Turns in one plane each, and the order they were made in; the first pair answered
J (before -> after):
[ 0.82 -2.32 -3.42  0.86  1.90  0.99  0.99 -1.74 -0.59  1.29]  ->  [ 1.35 -1.88 -0.38  1.56  0.93  1.58  2.84 -2.06 -1.17  1.72]
[-1.35  4.40  2.07 -1.01 -0.38  2.69  1.52 -2.51  0.29 -1.96]  ->  [-1.18  2.32 -3.18 -2.42  0.53  3.35 -1.57 -0.48 -0.28 -3.00]
[ 1.43 -1.58  2.76  0.16  1.10  1.54  1.36  0.84  0.13 -0.20]  ->  [ 0.84 -0.59  0.84 -0.50  3.21  0.73  0.70  0.98  1.78 -1.48]
[ 0.45 -3.02  0.44  1.11  1.41 -0.53 -0.08 -1.84 -0.72  2.16]  ->  [ 0.07 -2.04  0.59  1.43  2.57 -1.57 -0.50 -1.83  0.54  1.97]
E (before -> after):
[ 1.38 -1.83  0.91  0.76 -1.01  1.07  0.46 -0.65 -1.13  2.96]  ->  [ 1.25  0.03  0.69  1.09 -0.31  0.78  1.92 -2.55  0.00  2.92]
[ 1.29  0.08 -1.37 -1.82  0.82  1.87 -0.75  1.95 -0.48 -2.12]  ->  [-0.27  0.50 -0.61 -0.33 -0.47 -1.99 -4.19  0.27 -0.07  0.54]
[ 0.29 -1.88 -0.04 -0.83 -1.17  0.94 -0.12 -0.23 -3.23  0.40]  ->  [-0.75  1.09 -0.06  0.46 -1.64 -1.53  0.83 -2.77 -1.35  1.40]
[ 0.24  1.05  1.01  0.10 -2.73 -3.21 -4.14 -1.16 -1.33  0.37]  ->  [ 0.92  4.69 -0.08 -0.73 -0.28  0.24  1.88 -1.51  1.25 -2.45]
Q (before -> after):
[-1.13  0.30  2.61  0.01 -1.02 -0.38  0.43 -0.59  0.58 -0.07]  ->  [-0.63 -0.55  1.53  0.41 -0.19 -0.45  0.70 -1.59  0.31  1.12]
[-0.22 -1.45 -0.02  0.63 -0.05 -2.40 -2.21 -0.79  0.78  2.11]  ->  [-0.45 -0.15  0.24 -0.86 -0.27 -2.41 -4.03  0.47  1.01  0.92]
[-0.38  0.52 -0.23  2.79  0.59 -1.88 -1.22 -3.06  1.51  2.96]  ->  [-0.95  0.75 -1.87  1.27  0.39 -2.92 -3.75 -1.34  1.88  1.75]
[-0.44 -1.01 -0.18 -0.20 -1.04  0.67  1.32  0.16 -1.55  0.12]  ->  [-0.33 -0.71 -0.86  0.32 -0.87  0.80  0.57 -0.19 -1.48  0.39]
A (before -> after):
[ 1.21  0.01 -3.00  0.35  0.53  2.83  1.28  0.29 -1.27  0.07]  ->  [-0.39  0.49  0.80  1.87 -2.80 -0.68 -1.53 -1.18 -2.07  2.85]
[-0.05  0.19 -1.59 -2.01 -1.18  1.37  1.10  0.27  0.47  0.01]  ->  [-0.90 -0.06  0.68 -1.34 -2.49 -0.60 -0.57 -0.28  0.00  1.64]
[-0.18 -0.58  0.95  0.45 -1.06  0.43  1.96 -0.26 -0.25  0.79]  ->  [-0.17 -1.23  1.20 -0.29 -0.45  0.63  1.30 -0.18 -0.57  0.47]
[ 0.84 -1.11  0.26 -0.83  0.58  1.07  0.25  1.59 -1.46 -1.27]  ->  [-0.19  0.99 -1.45  0.71 -1.07 -0.72  1.46 -0.80 -1.28  0.43]
Then:
(2 to 4 turns a pair)
[ 2.32 -4.66  0.82  0.75  2.01  2.90  4.07 -2.22 -2.62  2.35]  ->  [ 0.59 -1.76  0.15  1.93  2.27  1.16  5.25 -4.05 -0.83  3.35]  E, E
[ 1.53 -4.06 -1.64 -0.60  2.30  3.47 -1.49  1.91  0.11 -1.61]  ->  [-0.03 -2.88 -2.19  0.31  3.45  0.81 -4.55  0.54  2.44 -0.28]  E, A
[-2.11  5.23 -3.39 -2.43 -1.04  0.41  1.18  1.30  0.68 -2.44]  ->  [-0.55  1.61 -0.35 -2.96 -3.29  2.38  0.82  2.99 -2.64 -2.34]  J, A, A
[ 0.62  0.31  0.72 -1.83  3.44  2.51  1.38  2.42  2.59 -1.75]  ->  [ 1.22 -0.38  3.83 -1.41  1.75  3.76  2.72  1.88  1.10 -1.28]  J, J
[-1.51  2.71 -0.65 -1.15 -1.81 -0.66  1.24  2.16 -0.43 -0.14]  ->  [-0.77  0.01  2.66 -0.37  0.42 -1.88 -1.84  1.46  0.45  1.96]  Q, Q, J, A
[ 1.77 -2.57 -1.41  1.90  0.96 -1.45 -3.75 -2.12  0.42  0.43]  ->  [ 0.69 -0.96  1.26  1.58 -3.50 -1.96 -3.25 -1.38 -0.51  0.58]  Q, A, A, J
[ 1.13 -0.45 -0.52 -0.41 -1.38  2.77  4.83 -0.26 -1.97  0.44]  ->  [-1.82  1.45 -2.96 -1.76 -2.85 -1.59 -2.69  2.20 -0.41 -0.94]  Q, Q, E, Q
[ 0.17  3.01 -1.93  1.73  3.62  0.59  4.03 -3.27  2.06  1.03]  ->  [-0.26 -2.92 -2.13  1.01  2.92 -2.12 -4.55 -1.39 -0.14  2.61]  A, Q, J
[-0.64  1.35 -0.11  3.85 -2.81 -2.47  1.76 -5.08 -0.95  4.64]  ->  [ 1.47 -0.30  5.19  2.08 -3.19  2.19  4.84 -1.43 -2.73  1.68]  E, A, E
[ 0.38  0.84  0.10 -2.16  4.18  0.00 -2.02  2.68  2.93 -3.01]  ->  [ 0.63 -2.10 -2.19 -1.29  4.80 -0.71 -3.87  1.93  2.05 -1.31]  E, Q, Q, J
[-3.68  3.59  1.10  1.62  2.71 -3.30 -0.76 -3.57  1.87  2.39]  ->  [-0.44 -0.74 -0.69 -0.60 -1.66  4.45  4.32  0.96 -5.72 -0.61]  E, J, A, E
[-1.35  1.58 -0.25  1.79 -3.75 -2.79 -0.15 -2.99 -1.30  3.41]  ->  [ 1.20 -1.12  0.42  2.04 -1.88  0.95  3.19 -2.90 -3.02  3.08]  E, A, E, Q
[ 1.13 -1.28 -1.31 -3.16  1.79  1.59 -2.55  4.95  0.16 -4.57]  ->  [ 3.20 -0.63  0.03 -0.99  3.22  4.49  4.43  1.74 -0.40 -3.14]  J, E, A, Q
[ 0.44  3.67  0.70  0.72 -0.81  0.77  5.71 -2.09  0.56 -0.03]  ->  [ 0.54 -1.77  6.14  0.94 -0.32 -2.10 -2.03 -0.28 -0.35  2.21]  Q, A
[-0.28  0.79 -4.28 -0.11 -2.52  1.46  3.47  0.38 -3.52  0.44]  ->  [-1.49  2.14 -4.76  0.57 -2.76 -0.04  3.31 -1.43 -2.84  1.82]  E, E
[ 2.80 -4.50 -1.02  0.99  0.17  1.01  1.74 -2.21 -2.99  0.39]  ->  [ 1.99 -0.26 -4.03 -0.13  1.84  1.33  3.53 -1.65 -0.13 -2.08]  Q, E, E
[-1.41  4.82  0.92  1.30 -1.72 -1.31  3.10 -1.96  1.52 -2.09]  ->  [-0.20  0.68 -1.45 -2.31  1.51  1.55 -0.16  2.91  0.90 -5.75]  E, J, J
[-1.99  4.95 -3.20 -2.30  2.25 -3.43 -0.57  0.71  5.41 -1.75]  ->  [-2.53  0.22 -2.83 -2.71  0.55 -4.90 -5.99  2.55  2.56 -0.14]  E, E
